[[51 46 56 50 50 46 54 44 46 41 44 48 45 46 42 50]
 [76 24 69 77 78 25 72 27 24 32 28 78 27 25 31 76]
 [74 31 68 72 73 31 71 31 31 36 32 71 34 33 35 75]
 [69 36 58 68 70 38 62 41 36 48 42 71 41 38 46 70]
 [21 78 26 20 20 78 23 77 78 74 77 20 77 77 75 21]
 [75 30 64 73 74 30 68 32 30 40 33 75 34 32 38 75]
 [32 64 43 34 32 62 39 61 64 53 60 31 60 62 57 31]
 [40 52 45 43 42 51 43 53 52 48 52 43 50 50 51 40]
 [48 44 57 48 48 44 55 41 44 36 41 45 42 43 38 47]
 [52 48 49 53 53 49 49 51 47 52 51 54 49 47 52 51]
 [80 29 63 79 81 31 69 35 28 47 37 82 35 31 43 81]
 [49 44 42 47 48 45 44 46 44 50 46 48 47 46 48 49]]: 49

[[ 12  29  19  15  21   1]
 [ 18  -1   5   6 -23  22]
 [  7  20  42  15 -27 -28]
 [ 36  -9  22  27   7   5]
 [  8  23  20   3  37  -8]]: -8

[[654 659 432 714 684 454 518 668 764 524]
 [336 408 790 262 374 751 525 489 261 603]
 [507 503 673 496 505 677 563 510 494 610]
 [258 412 920 332 316 840 477 468 199 627]
 [271 521 803 470 398 697 386 598 313 559]
 [335 475 705 353 400 629 463 544 287 514]
 [536 557 634 582 535 622 568 543 523 600]
 [663 719 401 835 697 391 511 678 771 511]]: 511

[[6363 3440 8942 5297 7114 5695 7979 7747 6340]
 [4620 5558 3972 5476 5383 6955 6286 5574 5151]
 [6180 5672 7267 5263 3772 2861 4866 3792 4258]
 [5434 5521 2548 5596 4730 4457 6084 4848 4864]
 [5791 4265 5076 5261 5640 4069 4367 7222 6775]
 [5044 6223 6535 5729 5755 7357 4763 3411 4574]
 [5588 5653 3985 5008 3190 6373 5884 2572 6629]
 [6068 6292 6943 5687 5060 6950 5224 6238 4610]]: 4610

[[644 558 510 721 304 619 624 646 444 666 642 520 946]
 [561 520 515 513 526 660 506 634 469 528 670 568 243]
 [577 629 527 469 656 426 458 497 681 661 514 540 557]
 [620 432 502 475 515 520 520 499 573 600 549 466 455]
 [728 591 468 406 527 576 417 611 672 739 468 425 553]
 [552 501 598 519 603 517 484 473 463 563 561 562 493]
 [440 695 411 486 477 480 633 546 662 488 440 624 748]
 [510 636 406 556 546 541 661 463 694 451 383 483 543]
 [517 599 458 481 509 475 494 446 794 622 421 440 700]]: 700

[[  57  -79  256  -79 -298  163  -77  -93 -298 -232  177 -255 -119   74]
 [ -18  286  -13   36  110  235 -140  -85  157 -220  337 -602  120 -163]
 [-626 -108  -26  236 -269   95  232  357   45 -184  -67  -65 -280  228]
 [ -11  321  -25  133  796  202 -176   36  -33 -237  311 -536  200  -97]
 [-512 -193   74  203 -244  105  262  378  -40 -192 -101  -36 -403  117]
 [-577  -31  -47  282 -260  -47  -19  311  108 -102  -76 -119  -81  309]]: 309
---
  2  11   9  -8  -5
-33 -24 -41   3  33
-19 -28  -7  -9 -14
: -7

  6  34 -27   5
 13  16 -33  -8
 47 -31 -23 -28
: -31

  3 -28 -24  20   2  14 -23
  4  16   8   3  37  24 -36
 33  28 -10  24  25 -50  26
: 25

 22  25 -45 -50   6
-22 -19  38  31   3
 -4  -8  21  20  -3
: 21

-31   6 -29  37  -8  -6  -9
 14  -7  27   8  10  15   1
-13  29  -6  38 -49 -27  11
: -49

 37 -19  41 -31 -14  -5 -12
  1 -44  10   6 -43   8  16
-41  22 -39  -5   3  -4  -9
: 3

 38  -8   1 -17   9   6   1
-16   2  -6  45  25  24  -4
 30  18   6   4  29 -12 -27
: 29

 22 -41 -24  -8
-30  31  29  27
 26 -27  -1   5
: -27

-29 -21  -1  44
-39   3 -44 -30
 48  18  -1  25
: 18

 18  -3 -11  -4   3  -6 -41
 -3  13  18   2  19  21  22
  3  -3   1 -14  13  10   3
: 13
---
((21, 9, 27, 8, 19, 21, 29), (-20, 13, 14, -13, -24, 16, 20), (-14, 16, 45, -3, -9, 38, 48)) --> 38
((0, -1, 13, 4), (-2, -2, 11, 4), (11, 2, -47, -13)) --> -47
((36, -10, -14, -47, -53, -26, -3), (32, -17, -8, -43, -51, -20, 1), (36, -10, -13, -46, -52, -25, -3)) --> -25
((29, -10, 21, -42, 11, -35, 7), (6, 12, -18, -6, 21, 5, -19), (27, -17, -7, -31, -53, 2, 16)) --> 2
((45, -5, 8, -8, 25, 30), (30, -17, 9, -19, -15, 34), (-9, 33, 51, -5, 23, -1)) --> 23
((-35, 5, -2, -23, -5, 32), (-2, 5, 6, -23, -5, -48), (-35, 5, 21, -23, 4, 32)) --> 4
